One vector is turned by the same rotation once a tick. Each row is the vector after some number of ticks, and that number follows the row.
The counts run from 0 to 304.
[132 114 128 140 100 106 168 116 140 132 117 171 130 155 131 209  88 121
 152 150 114 137 146 122 130 136 158 105 138  93 149 114 145 120  96 162
 165 155 132 118 102 121  90 106 104 118 176  73 162 116 103 139  80 148
 107 100 143 157 153  86 140 147 139  98 166 101 122 143 131 150  64]
124
[144 146  61 201 132 127 121 127 146 129 122 140 150 172  70 133 134  92
 139 145 104 131 109 105 107 130 146 120 119 157 118  75 110 134 113 125
 141 131 136  78  81 108 129 133 117 113 170 134  93  54 122 151 132 141
 163 158 134 102 107 108 111 113  71 151 131 146 183 142 132 112  93]
205
[125 136 123 201 147 110 166 146 147 186 130 131 139 166 118 127 148 116
 135 120 116 148  82 113 129 128 175  68 116 122 145 118 144 119  96 118
 135 151 119 139  78 156 136 145 113 129 180 142 122 146 109 157 119 126
  95 100 113 150  88 152 127  86 166 117 135 156 177  87 137 106  75]
179
[162 181  78 122 150 113 145 160 168  96 122 129 145 132 198 128 156 119
 115 141 174 122 141 114 134 118 123 117 155 135 150  82  85 157 137 118
 137 139 105 151 104 100 105  98  65 124 120 139 124  99 102 146 127 123
 142 148  83 170 116 132 146 116 131 142 156 161 170 101 150  73 100]
301
[121 148 166 157 156  68 134 162 146 136 110 163 158 143 100 176  94 126
 150 125 139 157 118 100 101 137 119 139 115  87 176 109 133 123  89 128
 151 126  98 179 118 121 152 136 136 157 141 138 200 159 110 181  81 153
  82 109 126 146 127 128 160 134 147  89 145 118 136  96 124 105  93]
160
[121 115 138 175 130 143 148 144 102 144 117 123 149 158  92 119 106  95
  98 143 142 123  88 139  81 179 107 165 123 110 140 110  80 100 143 140
 158 110 143 118  91 126 141 123 128 123 156 125 149  90 141 142 136 171
 112 136 130 133  98 140 127 103 144 129  96 119  89  68 108  54  82]
213
[154 116 127 116 158 148 139 151 128 112 134  96 124 187 117 123 161 138
 109 120 163 109 114  41 132 151 111 119 129 146 138  93  95 160 112 137
 136 148 163 138  51 146 125 111 106 157 146 121 151  98 119 152 151 144
 167 135 103 131 113 147 126 129 130 180 167 145 146  95 124  85  79]
77
[164 196 108 153 158  92 107 166 161 131 112 113 163 129 137 113 154 117
 167 124 164 132 127 102  96 135 121 135 139 126 144  89  96 138 105 128
 117 136  80 142 123  87 131 149  93 144 133 162 123  96 111 163 128 132
 111 153  77 118 112 158 153 115 146 151 166 167 166 133 123  50 138]
170
[140 155 127 154 147 127 100 150 140 104 152 188 129 145 160 182 105 139
 179 132 164 169 135 117 147 139 123 131 150 100 149  89  90 105 116 136
 168 124 122 162 109 117 156 100 127 168 131 142 190 104 115 152  75 179
 131  90 148 134  92 116 135  88 126 115 165 159 105 112 149 116 107]
293
[156 157 145 169 132  87 170 119 143 141 123 123 159 131 117 147 130 140
 163 152 135 155 121 179 124 153 186 126 144  78 172  87 124  83 112 115
 125 196 119  99  96  73 105 110  77 123 147 126 127 120  95 132 161 134
 104 137  87 145 131 141 146 107 184 104 119 145 143 151 118 109  88]
151
[115 164 137 176 135 118 118 165 142 133 122 163 131 139  71 124 129 118
 157 118 126 139  96 126 136 146 122 122  99 125 116  79  98 116  91 149
 151 133 123 158  88 166 148 139 136 139 164 107 186 110 108 152 110 152
 112 139 170 120 106 110 118 113 112  87 159 122 189 159 121 107  84]
9
[151 149 126 123 159 124 102 155 142 100 127 153 151 144 140 204 104 147
 169 141 161 148 157  86 132 124 107 157 147  88 147  94 101 103 122 143
 181 137 131 178 112 115 162 102 151 158 118 137 186 131 100 161 100 168
 135  92 143 159 109 105 135 117 145 132 165 146 116 109 140 128  88]
292
[157 137 141 109 137 118 112 176 145  94 161 119 138 142 160 160 127 109
 133 145 162 185 196  88 116 126 105 135 136  98 159 150 128 114 109 160
 160 156 106 175 127  83 135 100 122 149 144 133 164  96 113 146  73 129
 115  66 112 140 136 131 165 117 157 134 168 126 114 125 129  99  92]
290
[140 201 134 151 152 134 148  94 117 119 136 144 133 146 139 122 124 159
 128 123 148 155 100 151 135 182 160 138 125 122 153 108  77 110 108 133
 127 158 167  76  84 120 105  97  63 134 140 117 182  65 121 122 109 148
 144 105 129 141 120 111 135  95 148  97 151 145 120 129 147 131  85]
111
[110 177 110 176 123 130 136 167 159 127 129 141 129 134  87 139 136  98
 132 138 135 119 107 142 122 134 110 107 104 123 113  56  77 127  95 162
 148 117  95 140 107 177 138 129 137 127 144 106 167  81 109 142 124 160
 123 175 177 121  96 120 126  95 101  93 158 141 180 154 130  84  89]
10
[177 181 102 128 149  93 132 143 162  97 130 116 159 141 200 121 151 127
 127 133 172 132 137 128 120 145 136 119 146 132 157 111 107 139 141 112
 127 182 127 127 102  95 109 106  62 119 122 157 137 108 111 152 130 122
 133 122  82 174 129 123 162 118 170 125 148 160 150  92 132  82  89]
302
[114 166 128 172 133  90 124 141 163 137 117 172 140 121  74 181 125 127
 129 126 109 152 107 125 146 100 135 138 116 116 140  74 110 111  92 158
 114 122 102 144  96 120 148 140 110 132 153 128 162  90  98 149 113 150
 107 122 158 119 149  79 119 121 122  42 162 134 163 150 166 129  81]
164
[119 167 114 175 162 120 106 177 145 137 129 139 143 141  92 176 117 106
 172 146 146 156 133 124  97 147 104 139 165  79 142 100 103 109 125 150
 181 118 109 157  81 120 174 134 179 151 121 133 173 140 106 137  90 154
 134 112 155 133  73 128 127 103 126 129 129 146 175 122 125  99 111]
6
[111 131 143 180 133  84 131 163 148 110 141 155 151 164 120 139  98  95
 115 119 147 160 111 133 123 126 111 115  70 113 148 112 124 112 130 120
 147 174 122 106 112 143 165 152 146 132 170 127 164 150 136 159 105 148
  94 118 122 164 143 184 163 132 141  86 107 122 141  77 113  95  69]
28
[160 152 110 193 120  92 106 127 155 118 130 156 163 128  94 120 146 106
 159 124 110 161  88 137 101 163 151 139 126 155 135  97 117 124 135 124
 118 173 127  92  70 121 136 119 113  99 147 152 119  85 116 148 135 149
 116 136 156 119  94 105 121 138 128 106 120 159 196 136  92 111  66]
203
[138 122  84 119 115 126 153 122 143 106 167 114 125 147 157 194 105 108
  94 155 154 122 151  92 105 149 112 170 157  93 143 122  89 144 135 169
 155 135 127  95 102  93 124 121 106 129 140 110 144  66 149 133 104 148
 152 130  94 147 179 123 159 137 120 133 153 134  59  89 138  85  97]
94
[113 180  74 160 142 107 121 159 152 130 103 127 143 150  90 108 160 119
 106 111 155  99 134  83 128 105 129 113  98 140 117  69 111 154 116 171
 121 133 117 113 112 139 146 154 113 114 166 113 139  99 108 154 110 109
 125 145 138 184 160 120 134 114 132  99 149 113 208 127 167  78  92]
13
[125  79  94 130 103 124 129 172 156 102 154 155 129 157 132 165 120 135
 115 127 175 111 128  30 123  81  78 144 109 134 124 108 111 127 126 162
 123 129 121 139 113 126 162 129 141 135 173 133 113 113 109 148 113 164
 131 103 138 151 149 144 129 136 107 122 164 119 133  83 141 104  78]
65
[166 135 147 151 118 135 130 159 129  95 131 143 127 161 214 108 114 119
 168 130 182 123 151 122 142 180 140  80  84 135 133  94 120 105 105 145
 145 163 117 102 147 134 101 102  92 113 175 114 154  94 122 163 112 159
 120 124 113 148 100 147 159 101 165 137 178 129 121 129 100  86  89]
274
[152 187 100 162 138  87 110 154 146 124 101 111 170 120 125  86 161 111
 126  98 154 138 132 138  98 159 137 145 145 124 142 105 107 139 150 140
 133 172 133  93  92  97 139 125 110 126 139 141 124 115  99 135 131 118
 102 122 103 189 137 144 138 128 192 100 116 140 188 112 114  62 105]
16
[139 121 131 135 138 104 155 167 153 144 130  83 132 168  82 188 125 122
 139 165 121 133 166  92  90  99 118 102 106  76 156 116 152 119  65 155
 163 166  99 158 129 107 126 140 118 122 160 133 136 144 126 172 112 111
 111 126 115 156 168 136 154 119 155 146 145  94 147 121 127 121  73]
156
[135  92 170 169  97 113 137 161 141  84 154 179 139 140 151 163 104 104
 166 164 146 181 149 139 126 166 119 154 133 104 136 119 140  81 132 139
 142 162 127  87  94 103 132  96 140 115 175 103 136 104 115 111 107 182
 131 101 145 116 110 154 153 142 156 127 126 124 117 135  98 115  70]
254
[156 123  64 159 124 112 133 138 141  92 102 100 150 190  87 145 115  92
  84 150 141 105 147  92  95 117 126 124  91 170 143 101 130 136 132 130
 158 164 150  93 131  95 145 113 121 107 161 124 104  92 120 170 145 135
 131 151 120 172 157 125 138 127 103 136 110 103 143  96 119  99  79]
53
[113  65 118 170  97 162 156 172 150 117 174 130 122 145 111 166 120 105
 101 157 139 129 118 119 128 116 103 142 111 110 119  91  91  91 106 150
 149 133 117 142 121 137 148 111 123 137 181 108 129  70 119 130 146 186
 126 124 141 119 133 145 113 108 113 126 155 145  82 105 126  83  71]
62
[168 115 166 128 134 109 152 140 112 123 110 155 145 140 170 155  99 157
 180 145 163 111 143 119 103 168 117 140 119  75 167 110 130  97 117 160
 148 161 134  98 136 107 110 107 112 114 164 132 159 164 117 174 118 158
 104 119 108 195 134 124 154 130 189 129 151 116 118 104 103 105  65]
120
[135 118 126 108  96 109 150 107 131  87 152 146 116 179 133 155 107 134
 121 113 154 123 131  84 118 147 129 152  79 124 137 111 103 134  90 143
 124 176 142  74 126  99 116 137  92 133 171 100 154  67 145 155 111 165
 114 131 115 143 188 116 163 160 134 119 167  98  91 120 118 100  89]
92
[128 111  75 211 110 147 134 159 128 160 127  89 144 179  81 161 119  86
 139 162 116 108 152 147 127 141 162 100 120 103 129  85 141  95 114 169
 183 143 117 108 109 116 138 136 140 127 181 104 119  91 121 140 150 154
 144 143 125 156 103 136 113  99 132 148 114 132 138 134 127  88  99]
22
[131 111 139 134 123 153 147 159 149  94 173 174 127 138 150 145 117 128
 174 189 150 142 132  96 136 127 102 118 120 123 132  91 115 100  88 154
 116 110 112 116 113 108 109 106  95 101 177 118 133  78 127 125 107 163
 178 132 133  91 100 115 167 107  93 162 184 155 145 140 140 122  76]
102
[133 105 138 140 114 117 148 164 133 116 167 124 119 147 174 143 137 100
 106 146 198 146 159  95 104 156 112 151 144  97 141 135 107 119 155 159
 134 164 131  84 106 102 147 121 123 117 165 116 123 116 127 112 127 140
 134  99  92 174 143 191 170 131 188 133 122 128 109  69 116  80  89]
250
[151 146  95 163 116 103  83 130 145  75 138 204 155 146 148 168  98 103
 156 130 140 152 128 104 128 149 110 166 137 161 127  96  93 128 148 130
 125 126 137  86  92  91 158 101 136 138 144 137 134  61 132 158 109 190
 143 132 139 124 108 131 148 147  85 125 141 165 122 119 115 111 110]
70
[149 169 123 162 150 139 141 146 137 130 110 139 132 145 129 151 119 145
 199 147 144  99 112 123 133 144 125 102 116  95 130  56  92 107  75 155
 157 126 107 147 134 151 114  96 118 133 143 137 166 124 111 167 119 159
 122 157 149 149  87 111 131  79 123 132 192 152 160 139 133 118  78]
141
[118 121 131 201 126 136 144 136 106 150 150 138 144 140 104 123 115  84
 100 136 126 160  96 162  93 178 121 151 115 108 124 129 103  71 144 150
 137 129 137 109 100 120 144 124 124 108 171 137 135  69 139 128 136 159
 102 107 146 141 111 134 119  82 150  94  92 140  94  70 107  68  73]
214
[128 113 150 134 123 120 166 165 151  94 132 148 125 168 119 172 123 170
 129 169 159 144 133 110 143 102 121 130  97  93 162  62 107  89 104  96
 144 163 142  99  97  89 133 112  88 168 149 100 154 106 104 144 164 177
 142 151  93 121 157 150 142 135 111 124 135 108 132 153 152 121  98]
284
[147 156 101 151 138 123  96 172 156  95 160 108 133 173  86 146 138 125
 168 115 166 128 130  98 116 126  94 152 110 122 130  83  72 110 105 145
 141 151 110 119 119 111 187 139 154 170 142 140 133  82 128 157 148 166
 150 145 122 122 105 172 138 113 110 164 154 170 153 138 108  78 126]
38
[158 119 131 132 161 167 153 162 128 101 152  99 130 173 151 126 128 117
 108 149 171 123 112  83 116 172 102 121 139 133 145 102  89 141 127 125
 137 141 147 131  75 150 119  97  96 141 140 137 147  95 136 139 140 160
 166 152  97 121  85 158 146 111 122 183 156 156 123  75 109  74  77]
78
[137 151  68 161 131  84 145 132 143 144 105 107 151 142  49 185 123 130
 111 124 123 156 127  93  68 113 123 160 152 104 167 128 120 116 122 138
 161 162 128 116 100  68 163 127 147 150 137 151 115 106  98 154 128 135
  84  96 125 168 162 121 104 135 149 106 109 113 148 110 128 100 106]
188
[141 131 118 172 145  89  89 158 136 138 100 186 169 133 112 143 134 119
 152 115 133 136  94  78 112 127 113 153 142 147 140  96 128 139 136 135
 111 116 124 134  55 114 171 146 159 112 152 151 137 142 101 171 108 134
 117 121 141 152  98 110 119 147 137 110 133 148 193  78 128  91  83]
200
[133 142 104 198 134  99 102 153 147 131 106 190 171 121 118 129 115  99
 154 144 131 150  90 101  98 136 117 158 170 148 146  84 105 125 159 117
 123  95 113 127  58 104 160 124 148 124 141 135 118 110 106 149 115 166
 129 147 139 110  82 128 117 142 105 122 131 152 179  94 126  80  96]
201
